In the data rows, 128 means zero.
The rows are grouped in 2 different ways at once, and each row is in one group of each.
Here is the table:
[120 102 130 135 135 126  90 115 154  34 136 124]
[ 98 107 136 160 136 127  79  95 133 114 178  80]
[121 109 137 137 143 119 104 120 147  51 142 114]
[ 96 110 128 184 137 129  79  95 136 107 178  84]
[159 137 145  81 151 133 144 131 118 133 106 147]
[116  86 137 142 133 120 108 103 143  31 142 115]
[ 86 111 144 167 136 125  80  86 135 121 180  80]
[143 168  93  92  92 131 131 125 115 163 125 164]
[165 137 140  86 150 130 146 132 124 130  99 138]
[138 172  95 106  90 132 137 132 124 181 120 154]
[123 149 141 117 147 132 121 108 104 198 130 108]
[165 136 122  85 152 139 149 129 122 132  92 150]
[ 77  95 114 187 111 122 117 148 147  93 142  99]
[102 122  82 144  74 134  89 111 143  83 175 129]
[ 86 111 127 163 137 126  84  94 135  84 179  82]
[142 158 140 111 146 136 117 111 112 203 135 114]
[121  98 132 139 141 133 100 124 143  45 137 127]
[165 140 152 100 150 152 131 140 120 146  98 146]
[107 121  84 148  79 130  93 111 137  83 188 126]
[163 138 149  81 148 121 144 131 119 132 104 145]
[128 183  94 104  93 131 131 133 113 168 136 159]
[133 155 145 114 154 135 148 110 115 196 138 109]
[163 137 146  86 148 131 146 132 122 134  98 151]
[128 154 147 113 149 128 123 107 106 196 135 105]
[ 81  81 128 201 100 117 135 147 153  87 138 123]
[127 136 126 140 124 130 171 158 116 187  95 140]
[148 165 100  98  94 131 147 125 118 170 133 155]
[119 131 117 144 137 114 170 166 110 182  86 134]
[168 137 144  85 145 137 148 134 121 137  94 149]
[120  94 134 138 142 124 107 115 146  49 133 118]
[102 125  86 137  76 128  92 115 146  82 172 133]
[122 136 127 137 131 125 180 156 119 172  96 137]
[107 124  80 142  83 126  91 118 143  85 168 125]
[122  96 126 112 138 125 102 118 146  40 134 128]
[151 177  52  99  86 124 140 130 128 172 139 154]
[120 101 128 134 138 122 106 135 144  43 140 122]
[142 171  96 105  94 134 133 127 114 174 137 160]
[ 84 100 117 196 109 121 131 143 148  81 130 111]
[120  94 141 141 137 120 106 120 149  50 141 151]
[139 169  93  99  89 133 136 126 113 179 128 146]
[119 139 127 151 121 128 168 149 118 186  99 137]
[ 85  96 116 197 104 120 132 151 139  92 139 106]
[128 130 128 143 131 128 173 169 120 188  96 142]
[118 136 132 140 122 139 166 166 129 184  92 134]
[128 150 147 117 151 126 108 111 106 178 135 109]
[138 135 123 146 120 135 180 163 113 183  95 137]
[158 135 142  85 151 128 136 128 118 136 103 147]
[120 103 136 133 146 119 103 122 147  46 143 120]
[171 168  98  94  96 142 131 134 108 165 133 152]
[121 104 134 136 137 121 111 123 145  40 136 120]
[142 158 139 118 153 133 120 107 105 202 139 104]
[118  99 140 138 138 124 108 104 147  38 144 100]
[162 144 141  82 144 128 137 128 110 156 103 148]
[146 147 141 113 149 139 124 111 112 213 154 106]
[165 133 147  81 151 132 149 126 120 139  98 145]
[128 128 140 156 127 137 174 167 113 184 100 138]
[135 149 153 121 144 129 114 108 110 201 132 116]
[137 132 132 142 122 124 170 168 117 182 100 142]
[131 116 142 114 138 126 117 119 109 201 137 110]
[106 122  76 148  76 131  90 120 137  83 169 129]
[ 73  88 123 193 107 119 133 150 143  84 141  97]
[111 104 122 140 127 114  81 107 149  48 130 119]
[121  99 151 133 148 127 100 120 146  48 144 118]
[124 135 128 147 122 123 183 160 121 179 106 132]
[166 145 147  83 147 132 155 127 117 136 100 150]
[123 101 138 137 132 125 105 120 130  37 134 116]
[112 100 138 143 114 129  73 119 143  48 130 126]
[138 156 135 109 150 134 119 114 113 196 143 118]
[125  91 135 139 135 117 105 115 155  42 140 122]
[164 132 149  91 152 134 146 140 123 136 105 151]
[164 134 155  79 148 134 155 148 118 132 105 156]
[123 135 120 157 121 126 167 165 125 183  94 137]
[166 135 145  84 147 128 142 132 120 141  93 160]
[121 101 136 128 142 106 101 135 143  41 132 117]
[125 104 134 134 140 125 100 117 141  54 130 130]
[107 119  76 144  69 124  90 116 140  87 168 128]
[ 64  91 106 195 106 113 129 142 148  89 135 113]
[154 135 142  72 150 141 147 131 138 134  79 148]
[ 97 108 135 168 143 130  84  90 134 110 175  86]
[156 137 135  98 153 132 147 129 118 135  84 150]
[ 92 112 140 160 145 124  60  99 140 116 176  82]
[139 132 148  83 151 133 139 138 117 130  92 145]
[ 88 110 127 168 130 128  85  97 133 109 181  85]
[159 140 146  88 148 125 148 130 119 135  97 144]
[ 79  90 116 194 112 124 129 139 146  92 148 113]
[105 119  81 154  75 126 113 116 151  82 163 127]
[133 150 150 114 153 135 120 100 107 201 135 116]
[160 138 148  91 154 133 147 131 119 126  98 148]
[123 104 134 139 135 116 106 120 143  57 138 117]
[135 152 158 117 148 135 124 111 106 222 138 116]
[116  95 132 141 134 119 100 122 140  62 143 119]
[111 132  83 145  77 131  93 112 142  84 168 147]
[138 162 145 114 140 130 118 110 101 199 134 102]
[137 135 126 142 124 138 171 166 118 180 111 128]
[167 137 153  84 148 127 147 135  73 135  89 149]
[120 147 125 141 122 127 165 160 119 170  94 141]
[ 75  90 115 194 109 116 124 138 154  93 141  99]
[165 129 143  90 141 131 150 136 115 130 105 149]
[112  95 132 131 152 107 117 112 139  46 139 120]
[ 83 124  89 146  69 124  94 119 144 102 180 134]
[ 77  93 109 196  98 114 134 150 152  98 142 107]
[ 86 108 129 175 139 124  83  98 134 113 176  80]
[ 86 110 137 171 134 121  78 102 139 111 173  78]
[106 127  75 156  77 127  94 103 165  84 167 137]
[184 140 142  85 146 121 142 130 116 131  97 144]
[122  98 138 131 133 127 100 117 139  31 138 117]
[ 88 112 129 159 136 140  81  90 134 128 171  88]
[ 93 106 122 175 134 124  85  96 139 114 170  84]
[167 138 149  54 151 133 146 131 121 130  99 154]
[166 142 151  84 147 137 143 129 115 124  95 146]
[163 141 153  88 151 128 138 126 147 128  96 139]
[148 168  96  98  91 130 130 133 111 171 131 156]
[ 83  95 108 196  98 126 124 147 150  90 136 109]
[167 151 136  85 142 140 149 141 118 130  99 153]
[149 163  99  96  98 132 131 140 115 177 126 158]
[126  88 134 147 132 120 108 127 149  44 135 122]
[157 146 146  76 147 130 146 124 125 130  96 148]
[133 146 138 114 146 130 123 117 114 198 133 117]
More rows, each followed by its group in each grouping, the strongest grouping first:
[163 143 147  71 151 134 146 133 117 135  82 153] CY Yg
[142 183  98  98  78 138 133 130 118 174 172 158] CY BV
[168 136 145  85 148 133 145 135 121 140 100 137] CY Yg
[165 132 149  79 148 134 141 130 120 136  97 146] CY Yg
[126 131 124 144 131 121 181 158 122 198  97 138] CY WD
[ 72  94 117 193 120 126 124 155 145  94 137 112] BQ WD
[158 139 148  91 157 138 142 135 126 139 105 148] CY Yg
[148 163 102 100  89 135 146 136 122 165 148 151] CY BV
[ 80 102 125 196 111 118 133 147 144 104 141 110] BQ WD
[168 146 149  84 156 135 137 133 119 135 119 142] CY Yg
[117  95 132 143 132 120 106 114 151  28 138 120] BQ Yg
[122 147 129 140 134 119 170 155 127 180  97 141] CY WD
[ 85 102 119 193 112 119 128 145 150 100 146 111] BQ WD
[ 88 109 139 175 142 129  81  99 138 117 178  84] BQ Zm
[112  96 146 135 132 126 104 116 145  44 143 124] BQ Yg
[141 159 132 117 145 127 127 111 105 199 129 108] CY Zm
[ 81  86 116 195 113 119 138 145 140  94 139 105] BQ WD
[131 129 123 149 121 137 161 152 125 183  98 135] CY WD
[ 89  96 111 196 109 120 133 146 148  96 145  98] BQ WD
[125 106 127 133 140 119 109 107 149  54 124 113] BQ Yg
[ 82  87 108 190 110 120 130 136 152 107 136 113] BQ WD
[141 157 148 110 145 138 115 112 105 197 137 113] CY Zm
[147 159  89  96  88 134 148 122 118 160 131 158] CY BV
[ 83  97 113 194 120 123 144 149 140  87 146 114] BQ WD
[170 141 150  78 149 132 142 131 115 134  95 146] CY Yg
[126  93 140 134 144 121 105 119 139  42 137 119] BQ Yg
[136 155 142 114 150 134 115 112 107 199 135 134] CY Zm
[ 91 119 136 169 136 124  81  92 138 110 178  97] BQ Zm
[165 143 152  85 145 120 144 133 126 134  95 152] CY Yg
[120 111 131 140 134 105 100 117 145  55 138 124] BQ Yg
[167 143 151  72 153 137 144 132 123 138 101 153] CY Yg
[ 81  97 107 190 109 121 138 145 141  91 138 109] BQ WD
[120 130 125 140 125 133 183 152 126 182  96 138] CY WD
[140 162  96  90  90 136 135 131 105 167 132 160] CY BV
[ 92 113 127 173 132 125  80  85 133 104 177  85] BQ Zm
[129 152 143 122 150 134 122 109 112 207 127 121] CY Zm
[129 138 130 143 122 129 177 159 128 178 109 143] CY WD
[131 133 206 147 121 123 166 160 125 158  98 137] CY WD
[170 142 147  82 152 131 156 124 114 132  96 154] CY Yg
[137 141 138 111 144 135 132 104 112 200 135 110] CY Zm
[165 135 142  87 148 132 148 131 116 133 100 151] CY Yg
[ 84 117 130 158 133 121  80  92 134 107 166  77] BQ Zm
[126 141 129 144 120 130 174 177 123 186  86 133] CY WD
[130 134 121 158 125 125 167 162 125 184 104 127] CY WD
[123  97 145 141 139 132 110 119 152  49 137 116] BQ Yg
[125 133 134 151 129 127 176 160 122 177  94 134] CY WD
[145 168  91 102  88 133 139 131 116 174 142 155] CY BV
[110 128  81 155  79 123  91 114 146  77 177 133] BQ BV
[165 138 144  83 150 126 144 118 121 132  99 147] CY Yg
[172 138 151  78 152 129 141 139 119 123 104 144] CY Yg
[144 161  97 101  91 128 133 129 118 169 131 158] CY BV
[164 153 141  80 155 151 145 138 120 124  95 148] CY Yg
[166 141 147  84 146 132 146 132 123 135 101 148] CY Yg
[147 162 101  94  84 134 132 133 116 172 126 159] CY BV
[151 166 102  92  83 139 146 123 120 171 133 158] CY BV
[118 152 140 119 148 134 117 112 114 196 129 111] CY Zm
[103 130  87 151  77 126  88 112 130  85 172 129] BQ BV
[157 150 148  92 144 124 125 110 115 200 140 109] CY Zm
[ 94 111 132 164 129 124  77  92 127 117 175  87] BQ Zm
[147 172  99 102  91 138 122 122 115 177 135 157] CY BV
[166 143 143  85 151 130 139 122 142 137 119 146] CY Yg
[119 134 126 161 123 123 189 167 143 181 100 130] CY WD
[127 134 128 138 120 124 165 179 121 186 106 130] CY WD
[154 142 149  82 147 145 149 133 122 133  90 155] CY Yg
[156 132 138  83 149 134 151 124 119 128  99 154] CY Yg
[102 126  79 148  75 118  95 114 141  83 178 125] BQ BV
[117 100 130 130 134 123 111 117 144  36 132 121] BQ Yg
[130 154 140 121 148 137 116 108 102 208 135 116] CY Zm
[104 123  87 145  73 129  84 118 139  80 172 125] BQ BV
[ 90  91 103 203 107 122 134 142 148  96 149 105] BQ WD
[121 101 134 141 127 127 105 109 136  36 138 115] BQ Yg
[ 85  88 106 200 107 118 145 145 145  88 140 112] BQ WD
[148 158 144 114 167 131 123 108 111 198 133 110] CY Zm
[126 133 121 156 117 124 173 178 120 173  97 126] CY WD
[162 130 151  80 149 124 141 132 116 137 100 146] CY Yg
[ 79  90 117 188 109 120 130 143 141  97 144 108] BQ WD
[118 139 130 156 119 131 171 165 117 186  94 139] CY WD
[121  93 134 141 139 124 101 113 144  51 156 112] BQ Yg
[169 146 145  94 148 134 148 123 121 130  96 153] CY Yg
[131 141 124 148 135 153 188 166 128 181 100 142] CY WD
[ 88  85 119 185 115 118 129 149 155  96 143 110] BQ WD
[114  98 141 142 135 121 115 120 141  49 136 125] BQ Yg
[127 142 146 118 149 133 127 105 107 205 134 109] CY Zm
[ 95 119 129 166 127 129  83  91 130 119 166  80] BQ Zm
[157 135 146  76 150 127 142 136 120 133 105 140] CY Yg
[137 156 153 123 147 134 116 120 106 201 129 110] CY Zm
[166 125 147  71 147 132 141 130 106 134 101 152] CY Yg
[164 140 143  95 153 131 140 132 118 134  92 153] CY Yg
[ 79  94 107 190 110 120 133 145 149  95 136 105] BQ WD
[121 134 132 146 121 118 174 157 120 181  95 136] CY WD
[162 138 140  83 145 131 141 138 119 135  96 150] CY Yg
[176 165  92  93  95 135 136 132 116 176 125 155] CY BV
[150 157 145 115 155 136 125 120 104 195 135 109] CY Zm
[126 130 127 138 125 129 177 159 120 189  89 136] CY WD
[158 146 143  85 150 131 146 129 123 141  91 161] CY Yg
[161 137 138  83 157 132 143 135 113 130  98 149] CY Yg
[140 158 140 118 149 143 123 113 123 201 134 113] CY Zm
[136 149 146 116 148 129 128 111 110 204 132 110] CY Zm
[158 139 143  81 154 116 149 131 120 142 102 158] CY Yg
[101 120  86 141  79 125 100 121 148  82 178 138] BQ BV
[113  96 137 133 135 120 102 126 148  57 135 120] BQ Yg
[126 100 131 135 129 116 105 120 143  45 142 122] BQ Yg
[118  80 136 139 130 127 101 121 147  44 135 120] BQ Yg
[105 128  75 151  72 129  92 118 144  90 173 123] BQ BV
